Each row is where one point has got to under a steady rotation. How many steps took it there?
The counts run from 0 to 803.
[ 88 124 123 117  96 111 127  78  70 147 129 105 116 114 174 145 159 134
  57 113 141 127 110 128 111 140 132 149 130 177 152 125 169  98 148 127
 105 143 145 117 142]
283
[118 140  39 161 103  89 174 118 101 157 119 104 148 117 103 157 133 136
 102 123 136 112 103 131 140  72 145  90 120 100 108 113 125 123 156 149
 124 110 155 140 134]
45
[125 140  64 133 143  87 105 145  78 169 113 139 141 111 112 129 164 150
 115 114 125 115  82 151 126 127 180 112 122 163 120  86 130 103 157 149
 130 158 136 142 169]
75
[133 124  88 149 114 111 139  96 120 151 177  70 105 118 127 170 152 136
 128  91 132 151 108 202 118  96 127 134 142 148 154 134 119 138 149 105
 116 142  95 166 138]
665
[ 79  95  72 153 115  58 141 118  94 167 137 124 118 114 143 156 128 144
 128 131 156 129  88 145 133  95 142 168 137 145 141 106  93 119 118 121
 111 125 135 173 149]
600
[ 85 101 101 151  80  82 153 107 127 110 110  90 142  78 166 175 151 111
 118 108 167 162 116 120 116 100 140 127 106 147 123 102 154 122 156 139
  93 129 146 114 138]
441
[ 97 119 134 143 104 111 144  79  72 172 162  84 136 113 146 142 116 116
  39 118 120 140 106 146 113 112 168 131 143 129 113  97 148 138 137 120
 112 125  99 145 130]
737
[ 93 138 100 131  84  93 174 112 115 163 128  73 138  91 139 160 130 108
  78 105 113 117  98 141  96  97 168 127 115 131  92 112 148 146 158 143
 112 109 111 119 124]
40
[119 118  85 109  98 124 164 119 113 176 121 126 172 101 123 156 138 113
 111 101 146 106  84 165 136 128 158  85 133 110 147 106 135 115 187 147
 113 145  80 125 162]
653
[114 131  63 156  86 120 163  80 122 147 126 104 100 128 133 167 137 133
  99  88 140 124 131 155 136 136 113 105 125 156 171 135 151 127 153 119
 131 140 161 128 191]
109
[135 189 101 123 118  92 128 168  87 177 129  77 142  93 117 132 158 143
  89 120 119 120 116 156  92 106 168 110 144 152  95  93 139 113 166 127
 124 146 124 112 130]
494
[106 108 105 143 118 126 127 123  95 160 174 105 137 104 144 152 124  99
 108 123 122 147  95 194 129  83 153 130 178 152 126 100 144 130 143 103
 115 148  63 153 137]
59
[138 202  86 143 119 108 128 142  72 166 151  68 124  91 116 136 174 130
 111 126 101 116 119 152 118  97 145 106 145 152  84 114 136 110 152 112
 136 140 124 133 133]
492
[138 202  93 132 117 101 127 158  78 168 140  74 135  87 116 137 164 139
 101 127 111 118 121 148 104 105 159 108 145 151  92  97 135 118 156 118
 132 140 120 123 138]
493
[146 151  80 158 100  99 159  81 125 156 142 106 118 132 123 160 133 118
 111  75 136 153 126 165 122 146 143  91 131 136 151 104 175 150 124 149
 126 106 132 132 195]
112
[ 97 105  82 165  74  67 169 122 108 169 106 100 139  88 136 165 133 134
 145 139 152 131 106 136 141 110 121 147 141 129 130 112 103  99 111 110
 110 145 158 154 153]
173
[125 137  90 121  92 112 126 122 101 187 103  95 128 118 120 143 129 112
 113 107 111 135 103 166 152 117 127 127 158 187 107  97 179 116 108 152
 150 156 126 110 186]
633
[114 175  88 152 110 117 144  70  73 133 134 102 113 108 143 148 168 122
  72 111 130 134 113 108 132 132 133 108 107 148 122 114 179 102 116 138
 121 117 175 127 166]
287
[142 140 103 151 115  84 123 104  99 128 135  74 116 102 140 160 188 144
 169 107 177 183 123 133 131 107 109 144 124 165 151 114 135 102 119 130
  99 148 142 158 145]
694
[153 116  83 129  87 106 126 119  71 188 135 104 158 122 136 116 139 140
 115 112 163 124 133 127 119 157 147  86 142 122 130  88 128 139 196 140
 148 145 105 145 168]
800
[126 146  54 137 145  89 105 147  68 168 115 127 136 116 109 125 168 158
 115 116 128 109  96 140 129 114 167 111 123 160 120  94 116 105 166 140
 140 155 141 145 164]
74
[108 139 144 125 107 119 137  81 102 149 126  84 126 108 139 164 163 140
  37  90 147 150 107 140 118 130 141 126 116 158 148 110 166  95 138 135
  98 145 133 103 150]
561
[ 89 118  64 168 122  80 171 116 108 168 129 106 132 114 110 164 120 151
 109 115 148 128  84 134 138  67 156 137 118 106 133 111  92 121 136 130
 107 124 147 167 132]
322
[103 133  71 166 120 135 154 123 124 139 116 121 124  99 119 173 140 109
 161  97 139 136  93 169 153  84 137 108 141 160 170 123 156  99 154 109
 112 178 134 138 165]
508
[ 87 121 131 161  97  91 146 107 100 120 146  96 158  83 148 171 139  99
  72 122 127 143 116 138 116 116 167 100 146 137 115  91 127 134 166  93
  89 120  94 122 142]
588
[ 97 116  68 117 129  77 130 133 102 154 137 118 140 115 137 151 153 148
  67 125 146 138  75 160 111  78 164 146 118 128 117  95 127 100 144 162
 101 109 129 133 115]
747
[144 145  65 140 118  95 122 101 103 134 170 126 116 123 158 144 158 114
 118  98 153 162 122 180 111 155 135 108 136 142 141  95 183 135 123 153
 119  92 123 148 177]
540
[ 98 119  73 169  80  66 160 122  95 171 103 109 134  99 132 161 127 133
 147 141 151 127 114 127 150 107 115 138 147 133 137 112 100 103 110 108
 117 143 162 147 168]
174
[107 110  55 154 121 122 127  84 110 127 151 119  85 142 160 155 149 138
 113  77 154 144 118 152 131 115 127 127 116 171 172 124 159 132 161 138
 133 133 154 154 179]
536
[ 99 175  86 135 121 118 161 151  98 182 116  96 122  80 132 145 156 153
 123 103 146 103  84 128 109  89 152 140 111 132 138 119 109  95 177 122
 112 162 140 136 131]
498
[ 85 154 144 143 109  99 156 104  66 157 103 130 137  98 160 154 134 110
 113 119 146 130 100 119 104 137 167 137 151 173 164 109 177 107 135 113
  77 153 139 133 130]
431
[ 94 106  96 167 126 125 151  80  93 143 130 140 116 116 146 154 130 137
 118  82 153 132  99 136 113 132 167 113 118 146 195 121 140 127 181 118
  99 161 136 162 156]
256
[100 127  81 151 103 109 140  99  94 117 125  95 120  91 167 155 161 129
 100 120 175 170 109 116 121  95 134 127 100 127 125 112 180  85 133 153
 103 135 182 136 129]
15
[137 156  83 137  74 136 160 138 106 162 127  67 120 100 160 137 140 132
 154 105 172 143 136 141  98  93 120 119 137 140 139 128 176 117 178 139
 120 161 142 130 114]
368
[134 115 105 126  81  74 133 136  90 174 135  96 151 105 147 134 143 139
 138 109 152 117 130 152  86 160 154 116 151 152 142 104 113 147 197 116
 117 145  98 149 150]
523
[138 135 113 124 109  95 112  80  23 167 125 102 132 145 135 120 163 143
 109 123 150 127 132  91 148 140 124 124 143 186 142 113 150 126 133 131
 123 140 133 147 152]
278
[103  83  93 154  69  87 160  97  88 182 113  91 132 132 142 153 105 135
 133 130 169 137 122 115 159  92 104 148 160 145 148 108 120 129 118 129
 124 143 136 151 149]
452
[122 134  99 118  86 116 136 121 112 188 112  92 124 105 129 152 126 105
 115 112 108 136  94 183 136 119 144 139 157 184 112 102 191 116 104 148
 136 158 115 112 172]
634
[133 113 101 140 112 109 137 100 131 153 167  73 111 122 122 173 141 129
 115  83 129 158 104 202 118  93 136 138 144 156 157 120 130 143 154 117
 114 146  84 155 147]
664
